In the rows, zero is written as 128.
The rows of Y fall into 4 groups, which share some directions, and each row is roughly a mix of its group's hidden directions, except some rows that fit no group.
Y, 183 rows:
[[ 97 130 144 151 147 102 131 120 122 179 113 163  86]
 [139 152 162 125 139 145 127 120  80  74 147 101 114]
 [114 134 126 145 176 152 102 114 130  80 128  94 159]
 [121  89  86  98 159 127  97 115  88 149 134 138 114]
 [ 86  99 114 119 128 148 170  98 102 147 133  88 124]
 [115 121 133 162 153 168  75 109 137 106 152 103 143]
 [162 179 140 105 110 100 122 137  77 127 121 144 139]
 [ 63 153 135 131 109 117 129 141 161 127 107 118  88]
 [111 138  95 132 153 131 111 124 142 122 172 149  67]
 [100 116 145 110 128 147 125  81 140 159 122 107 183]
 [ 68 129 145 105 111 150 136 151 135 123 101  98  94]
 [149 126 157 164 153  96 150 154 134 150 137  77 123]
 [119 172 136  87  86  99 134 107 122 101 158 115 124]
 [129 101 125  74 113 146  95 132 131 110  73 134 132]
 [128 133 101 144 152 162  88 150 137 151 173  94 131]
 [136 126 143  79 172 137  79 132 123 109 100 127 147]
 [135 148 130 104 137 117 147 172 125 146 168 124 185]
 [138 118 132  98  85 177 118 146 159 113 107 155 104]
 [111  85 131 142 117 143 141  98 146 102 129 119  66]
 [114 126 174 144 163 126 156 129 129 135 123  64 136]
 [156 136 134 121 128 130 129 143 183 165 178 111 109]
 [141 115 115 167 115 110 153 177 116 105 144  83 136]
 [144  68  99 132 121 178 123 142 144 137 142 132 101]
 [145 135 105 103 110  98 162 109 170  88 137 158 141]
 [163 143 156 102 102  93 148 107 167 136 158 146 112]
 [139 139 125 136 102  92 132 158  96  94 141 168  88]
 [ 87 151 140 138 146  79 144 136 138 127 115 180 115]
 [140 107 119  88  83 147 101 134 128 112  74 119 135]
 [137 125 111 168 135  78  99 130 127 106 117 157  84]
 [147 130 119 120  81 142  97 120 125 105 174 106  87]
 [105 157 119 151 104 102  98  99  89  96 136 155 148]
 [ 74 117 139 126 164 169 113 164 128 124 141 106 108]
 [149 140 142 103 136 122 141 187 123 102 140 149 175]
 [128 132  71 172 108 119 132 144 126 177 143 117 134]
 [130 125 149  94 120 112 120 149 111 140  60 121 162]
 [150 113 184 114  89 120 172 150 129 150 122 120 120]
 [ 91 125 108 152 126 147 104  72 139 128 133 123 174]
 [ 86 114 146 118  96 117 146  79  99 115 159 112 144]
 [120 112 112 123 137 159 170 159  89  86 111 110 107]
 [138 135 136 142 116 181 135 151 135 118 130 196 126]
 [111 148 168  95 108 104 153  82 154 111 113 138 110]
 [144 155 144 139 120 191 118 161 121  95 104 111 117]
 [172 159 113 145 166  81 127 151 129 140 156 119 138]
 [116 103 110 147 139 196 153 146 128 139  96 148 130]
 [ 96 129 110 156 159 143 107  93 177 123 159 139 144]
 [156  91 131  99 110 137 148 155  80 158 133 132  98]
 [ 85 128 138 131 133 173 111 112 153  73 118 116 112]
 [152 114 158 127 155 110 146 136 103 106  88  94 169]
 [134 108 137 127  89 148  84 141 137 159 143 103  81]
 [105  87 146 170 135 135 110 135 181 111 141 109 111]
 [106 130  98  92 143 167 100 111 122 122 121 175 158]
 [166 131 164 119 184 109 114 145 137 137 117  92 149]
 [166 133 144 147  63 142 153 147 158 138 133 117 139]
 [ 93  89  97 138 116 159 154 127 142 109 136 152  85]
 [157  93 157 132 159 129  98 152 100 101  96 104 112]
 [140 125  89 142 141 113 154 161 127 103 165 132  76]
 [106 130 147 151 103 139 182 147 122  82 114 157 139]
 [130 121 125 159 135 177  99 144 182 108 115 138 107]
 [103  94 133 119 168  86 146 145 107 131 129 105  85]
 [164 105 165 105 161 110 158 142  83 135 134 126 109]
 [120 129 118  80 157 124 116 101 126 135  99 182 155]
 [111  91  94 130 168 152 110 138 172 133 139 163 119]
 [109 126 182 137 162 116 179 146 128 113 100 122 142]
 [113 140 139  96 169 128  76 117 129 111 124  82 147]
 [ 87 164 122 158  97 112 118 129 161 153 145 114  92]
 [141 134 186 142  98 108 173 135 146 143 148 105 125]
 [108  77 140 105 138 184 135 126 105 137 114 157 136]
 [139 121 156  90 124 140 164 105 139 135 169  78 132]
 [ 91 113 147 135  92 124 190 124 127 116 114 146  97]
 [180 174 114 135  88 152 111 125 135 131 160 135 136]
 [ 95 112 103 169 128 173 121 113 145  94 132 117  94]
 [130 123 178 122 126 105 118 134 115 176  96  96 158]
 [102 132 112 113 147 144 112 148 169  97 112 165  83]
 [119 134  87 142 174  86  92 108 137 125 130 111 157]
 [142 163 139 116  79  79 109 138 119 141 108 136  96]
 [172 131 128 153 155 104 161 135 132 132  90 157 164]
 [110 132 124 156 195 112 146 120 104  90 142 130 141]
 [156 105  77 145 134  80 127 152 124 101 106 145 119]
 [161 136 165 118 133 146 136 147 153 129 100 152 186]
 [177 117 126 151 119 165 174 149 144 146 154 128 148]
 [173 119 134  88 105 134 136 108 112 134 185 112 139]
 [125 114 110 189 174 156 134 124 149 136 145 120 153]
 [134 111 124 128 114 112 150 169 161 147 178 144  87]
 [119 147  97 182 156 107 156 140 127 152 159 155 126]
 [167 147 117 128  85 155 138 110 147 120 141 182 142]
 [111 123  91 158 135  92 176  99 153 117 152 129 109]
 [162 148 151 151 149 122  97 115  80 149 118 169 134]
 [112 159 114 152  91 133 117 123 114  85 178 149 112]
 [170 111 135 167 119 158 158 156 136 166 153 120 112]
 [ 91 108 155 125 173 120 152 122 162 175 138 134 135]
 [103 144 137 120 164 136 163  83  97 107 118 132  87]
 [ 62 125 108 138 157 141 124 129 123 160 104 156 147]
 [105 139 109 134 147 135 135 120 135 159 140 205 122]
 [141 149 126 159 143 134  83  74 150 131 116  94 117]
 [ 77 184 145 145 106 114 117 117 151 155 128 115 127]
 [201 132 132 105 115 130 113 130 152 115 146  93 141]
 [146 179 134 150 130 111  88 133  89 102 106 129 152]
 [160 115 117 105 155 101 123 123 143 190 127 159 111]
 [ 94  76 132 106 125  94 174 139 114 151 137 133 137]
 [152 137 133  80 147 116 155 152 130 130 154 129 185]
 [117 151 136 154 168 130 193 118 121 124 158 145 119]
 [131 121 146 162 140 170  96 129 166 111  96 101 157]
 [123 140 136 129 141  92 160  81 146 185 127 143 124]
 [120 171  95 141 128  82 166 132  86 126 135 135 140]
 [109 103 113 122 149 125 122  82 166 180 124 118 152]
 [140 144 138 129 153  78 158 119  97 153 162 160 108]
 [136  66 119 116 148 147 130 135 133 136 159 147  80]
 [139 109 117 167 141  99 117 161 163 132 143 131  75]
 [138 149 155 120 180 119 135 139  87 119 101 138 171]
 [117  72 145  89 175 126 155 140 111 130 138 122 115]
 [138 118 115 101 115 123 137 103 158 192 128 156  97]
 [153 133 117 159 150 116  85 157 177 133 113 158 117]
 [119 158 118 135  92 176 119 119 147  85 110 106 156]
 [107 134 116 154  99 145  89 131 142 136 163  75 104]
 [ 98  89  87 133 147 115 126 121 164 163 165 138 131]
 [142 169 161 136  86 115 146 133 128 106 144  92  92]
 [ 78 157 102 130 140  90 120 112 117  99 121 139 169]
 [116 162 152 108 170 118 101 118 177  95 127 144 126]
 [ 67 116 114 120 130 120 130  93  86 142 104 154 120]
 [ 85  98  82 161 104 133 135 103 132 156 147 138 111]
 [109 145 132 131 143 102 148 107 162 180 133 154 169]
 [106 120 128  91 165  78 162 118 133 137 101 149 147]
 [140 130 136 159 110  99  82 118 148 118 111 170  88]
 [163  72 149 125 125 149 142 148 143 152 130 109 169]
 [127  85 105 137 161 115 129 112 182 161 122 128 101]
 [152 157 134 134  81 125 157  84 159 119 156 110 138]
 [171 159 111 135  91 142 107  88 138 131 141 164 149]
 [109 122 134 137 156  68  98 137 154 138  86 134 142]
 [142 142 104 149 140  79 167 128 126 167 134 169 134]
 [114  70 114 150 183 123 141 140 119 143 142 108 142]
 [118  84 132 112 159 178 134 138 118 146  91 155 145]
 [133 103 145 141 150 152 173 156 110 160 160 160 110]
 [100 170 157 169 136 135 147 109 134 101 114 124 172]
 [ 81  82 133 100 138 143 150 153 120 132 114 126  84]
 [130 146 145 151 108  73  90 105  94 115 108 151 120]
 [139 159 159 164  82 125 171 144 135 119 142 103 114]
 [113 117 124 172 128 115  89  78 134 124 100 121  92]
 [140 116 103 122 110 188 113 119  96 104 166 105 135]
 [ 93 151 139 172 180 156 122 111 117 100 132 130 143]
 [136 137 117  82 121 128 100 117 127  90 103 182 147]
 [104 108 122 148 115 153 124  84 161  92 162 120  99]
 [122 122 142 121 137 125 146 128 156 182 138 166  76]
 [137 104 131 141 158 118 107 108 140 118 150  65 164]
 [144 166 160 126 113 177 114 127 158  82 131 122 135]
 [141 145 151 124 113  98  99  63 103 132  99 123 122]
 [109 139  81 109 126 103  71 136 116 100 126 155 133]
 [135 133 147 127 104 138 114  60 132  90 136 119  94]
 [102  96  79 167  97 114 133 114 130 151 110 114 154]
 [116 103 155 103 145 135 161 147 128 156 134  81 171]
 [129 161 135 146 113 134 137 150 111  74  93  85 125]
 [139 142 127 128  94  95 170 137 157 175 151 122 103]
 [133  96 119  85 153 146 119 141 113 153 141 174  90]
 [180 104 120 105 122 185  92 137 120 128 129 119 132]
 [159 141 131  91 122 143 155 114  89  75 129 144 150]
 [155 115 108 111 153 180  77 130 123 160 139 128 136]
 [113 100 151  95 167 157 139 136  87 131 138 152  93]
 [138 104 127 109 138 111 163 161 160 172 169 115 114]
 [117 169 191 126 107 149 156 130 139  99 119 139 117]
 [100 135 114 105 125  92 122 105 167  74 156 123 125]
 [145 156 146 112 160 162 115  90 157 161 138 150 156]
 [115 140  94 178 131 145  98 114 133  81 130 139  96]
 [100 103 150 135 112 104 141 158 120 119 117 111  63]
 [121 118 148 109 129 145 178 134 145 133 113 194 119]
 [118 105 104 140 137 103 139 143 113 134 144  52 134]
 [149 156 122 142  74 103  81 126 157 129 124 105 127]
 [ 80  96 126 145 109 135 134 157 100 117 121 105  80]
 [139 165 130 115  75 137 140 140 124 138  97 180 123]
 [166 146 112 104 154 152  84 112 141 132 142 122 175]
 [104 130 136 141 119  97 131 163 105 195 133 111 146]
 [114  64 124 112 159 154 129 149 110 117 131 107  93]
 [106 116 126 101 163 135 172 157 136 107 116 164 164]
 [142 139 122 151 120  82 107 177 127 117 136 177 113]
 [141  88 106 112 125 155 175 142 122 139 170  95 121]
 [175 117 131  87 142 127 133 147 152 140 119 186 123]
 [107 140 101 116 140 116 102 104 134 141  90 177 168]
 [184 143 129 109 157 164 122 148 155 131  90 124 115]
 [115 135 140 138 195 141 116 126 153  97 167 118 111]
 [117 105 100  99 139 111 101 161 109  85 121  86 139]
 [ 99 126 100 119 160 121 141 122 110 148 127 117 198]
 [127 145 110 114 132  90 163 142  85 150 105 122 174]
 [116 116 135 116 205  96 129 137 136 137 148 146 111]
 [ 98 117 143 116 162  91 146 163 147 127 140  82 103]
 [152 127 144 146 150  82 116 155  92  93  89 122 123]]
Here is one row of each group, with its name. Which group are the others in?
[131 138 125  97 140 159 158 173 133 135 154 119 181] | (101)
[132 146 132 126 165  82 121 119 133 147 105 149 187] | (18)
[139  99  86  86 146 144 100 152 144 152 158 114 111] | (59)
[138 155 112 167 163 109 159 136  82 107 114 155 131] | (91)

[156 176 118 169 128 101  93 104 130 139 144 127 158] | (59)
[140 186 139 117 128 119 137 141 132 136 123 195 116] | (18)
[162 150 159  79 125 165 143 116 127 102 132 110 158] | (101)
[132 135 120 146 120 105 125 122 133 126 157  46 133] | (59)
[145 158 143 168 150 100 141 144 116 144  81 120 165] | (91)
[125 122 104 110 137 196 146  93 129 122  95 118 111] | (101)
[144 131 163 155  97 118 156 134 177 138 122 114 171] | (18)
[100 103 137 125 162 126 165 131 132 184 164 112 127] | (91)
[134 130 170 122 131 123 168 161 171 114 151 100 100] | (59)
[143 146 126 120 155 110 131 157 107 187 105 100 159] | (101)
[139 121 163 127 151 146 100  91 164 116 108  92 162] | (101)
[138 106 174  99 157  99 150 114 131 157  95 109 105] | (59)
[135 159 162 132 108 102  91  98 103 165 101 117 145] | (101)
[159 136 124 146 166 114  91 132 136 140  64 129 129] | (101)
